Each path below is one point turned by a fixed rotation once a step. After each direction that follows a path, write how fast that rotation turns it, in degrees each step (0 if it stays still).
Each turn is a multiple of 5 degrees from 10 to 175, or 0.
Each row of a path follows its step; steps can be skipped.
Path 1:
step 1: -2.21 -1.34 -0.71 -2.26 -3.38 -0.25 +4.10 -1.99 -0.80 -0.59 -1.01 +0.01 -1.64 +2.08 -1.56 -0.23 +0.65 -0.80 +0.14 -0.91 +0.55 +0.84 -0.95 -0.29 -0.77 +1.31 +0.84 -0.59 +2.86 -0.10 -1.02 -0.26 +2.93 +0.83 +2.85 -1.15 +0.78 -0.75 -0.55 +0.68 +1.13 +2.00 +0.54 +1.07 +0.28 -2.17 -0.63 +1.68 +1.38 -4.07 -1.84 +1.55 -2.19 -0.21 +0.40
step 14: -1.01 -0.20 -2.34 -0.58 -0.77 -1.91 +1.09 -2.40 +0.05 -2.69 +0.48 -0.60 -0.10 +2.49 -1.21 -0.43 +0.26 -0.49 +0.85 -1.12 -2.09 -1.33 -0.19 -3.81 -2.29 -1.53 +1.04 -1.51 +0.51 -1.84 -3.71 +1.91 -0.28 -0.44 +2.09 -1.21 +0.10 -0.21 -1.11 -0.87 -1.66 +3.51 +0.05 +0.24 -0.11 -1.73 -1.50 +0.89 -0.11 -2.68 -1.14 +0.17 -2.24 -1.89 +1.69
step 16: +0.84 -0.35 -0.08 +0.20 -0.65 -2.30 +2.29 +0.25 -2.14 +1.01 -1.34 -1.29 -2.09 +3.03 +2.11 -0.76 +0.14 +1.01 +0.11 -0.48 +1.32 -0.89 +2.39 +2.66 -1.76 +0.51 +0.93 -3.10 +1.08 -1.38 -1.12 +1.26 -0.70 +0.52 -2.36 -0.05 +1.76 -1.45 +1.95 +1.31 +0.85 -0.81 -0.72 +2.86 +0.74 -0.75 +0.01 +0.09 -0.38 -2.73 +3.65 -1.41 -0.99 -2.81 +1.54
step 18: -1.00 -0.47 +0.03 -1.34 -1.85 -1.96 +1.92 +0.77 -2.32 -2.01 +1.58 -0.41 +0.22 +2.87 -0.81 -2.21 +2.03 +2.52 -0.28 -0.80 -0.31 +0.83 -0.45 +2.12 +0.57 +0.14 +3.94 -1.51 +0.62 +1.26 +0.48 +1.92 +3.01 +2.45 +1.52 -2.89 -1.77 +1.74 -2.16 +0.90 +0.54 +0.64 -0.02 +0.78 -0.27 -1.41 +0.83 -0.76 -1.73 +0.93 +1.00 +0.40 +2.82 +0.65 -1.01
step 20: +2.76 -0.89 -1.72 +0.33 -2.06 -1.28 +1.85 -0.11 -1.85 -0.41 +0.39 +0.86 +1.53 +2.92 -1.06 -0.17 +0.62 -1.34 +2.11 +0.42 -0.85 +0.60 -0.60 -2.38 +0.10 -1.79 +0.83 -1.96 +2.03 -3.02 -2.30 -0.29 +2.87 +1.62 +0.50 +1.11 +0.27 -0.61 -1.76 -0.49 -2.21 +3.11 +0.39 -1.01 -0.21 +0.62 -1.93 +1.67 -2.03 -2.99 -1.64 +0.34 -1.80 -0.14 +1.46
step 22: +3.56 -0.33 +0.09 +0.47 -1.47 -2.62 +3.18 +0.81 -1.37 +1.62 -2.87 -1.03 -0.63 +2.13 +0.15 +0.44 +1.25 -0.26 +0.78 -1.84 -1.49 -1.21 +0.90 +3.57 +0.26 +2.23 +1.25 +1.12 -0.45 +0.70 +0.14 +1.01 -0.96 +0.03 -2.67 +0.02 +0.49 -0.49 +1.36 +0.43 -0.75 +1.56 +0.93 +0.35 +1.24 -0.85 +0.05 +2.07 +0.62 -2.26 +2.74 -0.64 +1.29 -3.13 +2.79
step 26: +1.34 -1.69 -1.65 -0.04 +0.97 -0.09 +1.49 -0.19 -1.56 +0.16 -0.52 -1.07 -2.19 +2.14 +1.39 -1.10 +1.17 +1.02 +1.03 -0.22 +0.22 +0.69 +0.21 -1.27 -2.23 -1.42 -1.00 -2.32 +0.63 -3.77 -0.20 -0.26 +3.48 +0.95 +0.68 +0.77 +1.25 -3.02 -1.25 -4.11 -1.22 +2.94 +0.90 +1.21 +0.92 +1.63 -0.24 +1.96 -2.03 -1.89 -1.51 -0.46 +0.38 +0.10 +1.87
step 32: +0.85 +1.82 -1.31 -0.61 +0.54 -0.77 +1.12 +1.16 -0.93 -0.49 +0.73 -1.47 -2.50 +2.68 -1.49 -1.07 +0.92 +1.27 +2.07 -3.41 -0.70 +2.67 +0.99 -0.14 -2.00 -1.94 +2.51 -1.78 -0.52 -4.41 +0.70 +1.21 +2.03 +0.57 -0.53 +1.00 +0.23 -1.92 +0.51 -1.41 +0.39 +2.33 +1.47 +1.22 +0.96 +0.31 -0.30 +2.37 +0.64 -1.36 +0.96 +1.86 +1.34 +1.20 +2.17
+0.52 +0.07 +0.26 +0.50 -0.35 -0.19 +0.74 -0.42 +0.16 +0.36 +0.63 -0.40 +0.14 +0.40 +0.17 +0.13 +0.58 +0.08 +0.65 -0.22 -0.19 -0.46 +0.35 +0.01 -0.25 +0.82 -0.26 -0.64 -0.27 +0.17 +0.03 -0.40 -0.42 -1.09 -0.19 +0.23 +0.29 -0.10 +0.43 -0.28 +0.04 -0.58 -0.68 -0.56 -0.16 +0.59 -0.71 -0.55 -0.06 +0.71 +0.65 +0.15 +0.12 -0.45 +0.20 -> 60
+0.07 -0.19 +0.21 +0.11 +0.10 -0.15 +0.27 -0.21 +0.79 -0.36 -0.32 -0.21 -0.53 +0.18 +0.64 +0.57 +0.10 +0.83 +0.31 +0.06 +0.52 -0.12 -0.44 +0.21 +0.16 -0.21 +0.20 +0.20 +0.12 -1.10 -0.24 +0.28 -0.24 +0.73 -0.01 -0.53 -0.02 +0.08 +0.34 -0.76 +0.09 -0.57 -0.63 +0.62 +1.02 -0.36 -0.31 -0.61 +0.00 +0.70 -0.52 -0.41 -0.16 -0.02 -0.27 -> 40
-0.29 -0.73 +0.04 -0.45 +0.59 +0.61 -0.01 -0.61 -0.29 -0.26 -0.32 -0.50 -0.39 -0.82 +0.39 -0.16 +0.44 -0.09 -0.44 +0.09 -0.21 -0.69 +0.36 -0.36 -1.22 +0.08 -0.94 -0.22 +0.00 +0.00 -0.20 +0.07 -0.11 -0.75 +0.78 -0.15 -0.04 +0.22 -0.19 -0.42 +0.36 +0.11 -0.39 +0.55 +0.08 -0.29 +0.68 +0.32 +0.04 +0.03 -0.28 -0.33 +0.35 -0.43 +0.28 -> 25
+0.00 -0.31 +0.04 +0.62 -0.17 -0.21 -0.28 -0.89 -0.14 +0.30 +0.62 +0.36 +0.46 +0.12 +0.26 +0.16 +0.29 +0.04 -0.84 -0.70 -0.49 -0.19 +0.10 +0.77 -0.47 -0.80 -0.08 +0.26 +0.45 +0.06 +0.48 -0.78 -0.19 +0.49 -0.35 +0.62 -0.02 +0.54 -0.12 +0.28 -0.16 +0.42 -0.52 +0.78 +0.08 +0.22 -0.63 +0.36 -0.49 +0.17 -0.51 +0.28 +0.34 -0.01 -0.58 -> 140
+0.06 +0.16 +0.75 -0.11 +0.39 -0.23 -0.40 -0.70 -0.39 -0.79 +0.79 -0.08 -0.28 +0.06 -0.40 +0.02 +0.24 -0.08 +0.48 -0.98 +0.68 +0.65 +0.12 -0.48 +0.76 -0.14 -0.43 +0.04 +0.31 -0.51 +0.33 -0.24 +0.46 -0.01 -0.05 -0.45 -0.92 -0.35 -0.33 -0.30 +0.19 -0.07 -0.40 -0.24 -0.37 +0.64 +0.52 +0.32 -0.37 -0.04 +0.17 -0.46 +0.65 +0.13 -0.09 -> 55
-0.32 -0.10 +0.27 -0.53 -0.11 -0.19 -0.18 -0.28 -0.10 +0.16 -0.35 +0.48 +0.37 +0.42 -0.35 +0.73 +0.49 +0.35 +0.25 +0.14 -0.33 -0.57 +0.00 -0.04 +0.17 -0.07 -0.55 -0.13 +0.61 -0.02 -0.71 +0.18 -0.13 -0.59 +0.07 -1.13 -0.09 +0.15 -0.60 +0.08 +0.49 +0.51 +0.51 -0.01 -0.25 +0.77 -0.31 -0.11 +0.19 +0.16 -0.19 +0.41 -1.05 +0.37 -1.11 -> 110
Path 2:
step 4: -0.99 +1.11 -1.39 -0.71 +2.95 -0.80 -0.61 -1.63 -0.18 -2.83 -1.38 -2.06 -0.15 +0.78 -0.06 -0.02 -1.04 +2.82 +1.62 -0.69 -0.45 +1.95 +1.27 -0.48 -1.93 -1.68 +1.26 +0.84 +1.16 +0.04 -1.39 -1.82 +0.57 -1.87 +0.89 -2.35 -1.52 -0.19 +2.08 -1.85 -0.38 -0.97 -1.62 -2.69 +1.38 -1.46 -1.67 +2.25 +0.45 -1.10 -0.28 +1.55 -1.00 +4.54 +1.47
step 6: +1.33 +0.72 -0.04 -0.77 -0.74 +0.15 +1.72 +0.84 -1.86 +0.26 +3.27 -1.30 -0.35 +3.66 -4.68 -1.94 -0.57 -2.36 -2.33 -2.86 +1.22 -1.63 -0.11 -1.33 -1.49 -1.64 +0.23 +0.19 +1.90 -0.25 -1.65 -0.70 +1.10 -2.59 -1.77 -0.11 +0.83 +1.56 -0.67 -0.38 -1.07 -0.03 -1.22 +0.26 -2.73 -0.25 +0.37 +0.98 -0.45 +1.33 +1.20 -2.07 -0.83 +1.47 +0.44
step 8: +0.42 -0.04 -4.22 -1.85 +0.76 +3.18 +0.75 +0.66 -3.91 +1.65 +0.49 +0.36 -1.34 -0.14 +2.03 +1.50 +1.21 -1.86 -0.54 -1.14 +1.13 -0.36 -1.14 -1.15 -1.68 -0.69 -1.18 +0.98 +1.22 +2.68 -0.08 -0.93 +1.47 +0.88 +2.27 +0.86 -2.16 -0.93 -3.30 -0.88 +0.24 -1.26 -0.32 +1.05 +0.95 +0.43 -1.52 +0.62 -0.17 +0.04 -1.03 +0.95 +0.32 -3.50 +1.56
step 11: +1.25 -0.14 +1.28 -0.15 +1.97 +1.71 -1.43 +1.49 +0.25 -0.53 -0.23 +2.98 +0.35 +2.11 -1.26 -0.09 +1.18 -1.26 +1.85 -0.72 -2.19 -2.22 -0.28 -0.36 -0.42 -2.79 -0.07 +0.76 +1.92 +0.12 +1.36 -2.23 +1.92 -0.91 -2.47 -2.53 -1.20 -4.85 -0.27 -0.07 +0.36 -1.93 -0.04 +0.50 -3.22 +0.80 -2.17 -0.46 -0.85 -0.66 +0.40 +0.06 +1.46 +0.91 +1.70
step 15: -0.96 +1.50 -0.46 +0.68 -0.92 +1.49 +0.00 +3.56 -0.03 +1.92 -0.48 -1.89 +1.66 +0.27 -0.86 +0.95 -2.30 -0.07 +1.01 -0.27 +2.29 -1.27 +0.86 -0.63 -0.50 -1.29 +1.28 +3.01 +0.39 +0.16 +0.21 +0.15 -2.14 -3.81 +2.55 -1.29 -3.78 +0.76 +1.96 -0.50 -0.60 +1.16 -1.67 -3.02 +2.63 -0.36 -1.47 -1.37 +0.29 +1.09 -0.89 -0.73 -0.06 -1.47 -0.85
step 17: -0.20 -0.12 -2.34 -0.10 +0.54 +0.60 -0.09 -0.01 -2.67 -0.27 +1.59 -0.75 -1.42 +2.41 -1.96 +0.78 -0.01 +2.23 +3.97 -0.06 +0.28 +1.51 -0.57 -3.57 +2.36 -3.56 +1.01 +0.09 -0.11 -1.13 +0.26 -1.70 +1.84 -0.21 -0.53 +0.35 -0.55 -0.06 -0.82 +0.64 +2.45 +1.78 -1.24 -0.81 -1.57 -1.95 -0.98 +1.98 +2.49 -1.43 +0.51 +1.39 -1.60 +2.22 -0.25
step 20: +2.28 -0.45 -1.77 -1.54 +0.94 +1.29 +1.12 +0.75 -1.90 -1.86 -1.43 +0.88 +0.27 +0.37 -0.19 +1.56 -1.06 +0.15 -1.78 +0.45 -2.92 -0.56 -0.65 -0.53 -1.94 -1.11 +1.91 +3.20 +2.40 -1.03 -1.66 -0.69 +0.03 +2.92 +2.61 -2.14 -1.34 +1.12 +2.81 -2.43 +1.06 +2.16 +0.26 -1.26 +0.69 -1.42 -1.92 +0.41 -2.34 -1.67 +0.66 -0.40 -2.00 +0.80 -0.61
step 33: +1.20 -1.39 -1.84 -0.81 -0.02 +5.28 +0.88 +0.19 -2.88 +0.72 -1.13 -0.81 -1.52 +2.22 -1.35 +0.37 +0.33 +1.48 -0.43 -1.56 -1.77 -1.71 +0.71 -3.19 -0.21 -2.30 +1.24 +1.34 -1.13 +0.95 -0.07 +2.07 -0.44 +1.93 +0.42 +0.56 +0.20 -0.76 -0.69 -3.86 +0.85 +1.85 -0.40 +0.22 +0.07 +0.51 -0.87 +2.55 +0.39 +1.14 +2.30 +1.11 -0.93 -0.82 -0.55
+0.06 -0.19 +0.31 -0.16 -0.04 -0.04 +0.20 -0.05 +0.32 -0.75 +0.81 +0.76 +0.18 -0.47 -0.71 +0.02 -0.33 -0.48 +0.17 -0.49 -0.37 +0.75 -0.09 -0.44 +0.68 +0.30 +0.75 +0.49 +0.60 -0.12 -0.76 +0.04 -0.13 -0.09 -0.25 +0.14 -0.63 +0.47 -0.17 +0.09 +0.19 +0.49 -0.75 -0.09 +0.78 -0.36 +0.15 +0.04 +0.19 -0.48 +0.43 -0.45 +0.73 -0.03 +0.38 -> 130
-0.60 +0.06 +0.12 +0.61 -0.46 -0.03 +0.34 +0.18 -0.62 -0.31 +0.20 +0.24 -0.65 +0.31 -0.29 +0.62 -0.08 +0.28 -0.11 -0.07 -0.66 -0.90 -0.14 -0.12 +0.26 -0.36 +0.07 -0.05 +0.07 +0.09 -0.40 -0.84 -0.49 +0.05 -0.27 +1.46 +0.62 -0.38 +0.25 +0.31 +0.27 +0.14 -0.65 +0.02 -0.49 +0.78 +0.30 -0.31 +0.27 +0.19 -0.30 +0.36 +0.48 +0.14 +0.06 -> 70
-0.12 -0.08 -0.41 +0.21 +0.60 -0.01 +0.17 -0.66 -0.31 +0.06 -0.06 -0.05 +0.29 +0.39 -0.40 +0.22 -0.21 +0.16 -0.63 -0.52 +0.63 +0.09 +0.58 -0.84 -0.07 -0.52 +0.12 -0.31 -0.14 +0.46 +0.13 +0.44 +0.48 -0.55 -0.38 +0.75 -0.77 +0.61 +0.28 +0.98 +0.36 +0.13 +0.35 +0.36 +0.29 -0.10 -0.77 -0.39 -0.06 +0.43 +0.21 +0.87 -0.10 -0.54 -0.10 -> 160
-0.44 +0.48 -0.59 +0.00 +0.36 -0.24 +0.15 -0.06 +0.95 -0.51 -0.83 -0.41 -0.35 -0.96 -0.09 +0.10 +0.17 +0.42 -0.57 -0.15 +0.33 -0.06 +0.36 +0.81 -0.04 -0.48 +0.32 +0.50 -0.65 -0.12 +0.46 -0.36 +0.17 -0.39 +0.37 -0.09 +0.17 +0.61 -0.05 +0.34 -0.44 +0.61 -0.88 +0.11 +0.16 +0.07 -0.20 -0.07 +0.11 +0.46 -0.34 -0.58 +0.61 +0.43 -0.12 -> 130
-0.08 +0.30 +0.06 -0.20 -0.42 -0.06 +0.55 +0.07 +0.27 -0.94 +0.46 +0.96 +0.16 -0.29 +0.50 -0.01 -0.44 +0.07 -0.31 +0.48 -0.17 -1.17 -0.36 -0.48 -0.67 -0.15 -0.87 -0.29 -0.76 -0.12 -0.06 +0.14 +0.39 -0.03 +0.42 -0.31 -0.85 +0.43 -0.35 +0.09 +0.20 +0.12 +0.42 +0.13 +0.06 -0.22 +0.54 -0.51 +0.25 -0.13 +0.19 +0.19 -0.02 +0.79 -0.08 -> 175
+0.10 +0.94 -0.10 +0.21 -0.17 -1.25 +0.08 +0.31 -0.79 +0.04 -0.06 +0.41 +0.30 -0.29 -0.37 +0.35 +0.09 +0.44 -0.50 +0.62 +0.53 +0.22 -0.22 -0.34 +0.68 +0.10 +0.08 -0.76 +0.12 -0.30 -0.30 +0.33 -0.04 -0.11 -0.92 -0.28 +0.31 +0.18 -0.83 -0.39 -0.90 -0.14 +0.22 -0.34 +0.11 +0.28 -0.48 -0.12 +0.59 +0.29 -0.15 -0.31 -0.03 +0.09 -0.07 -> 85
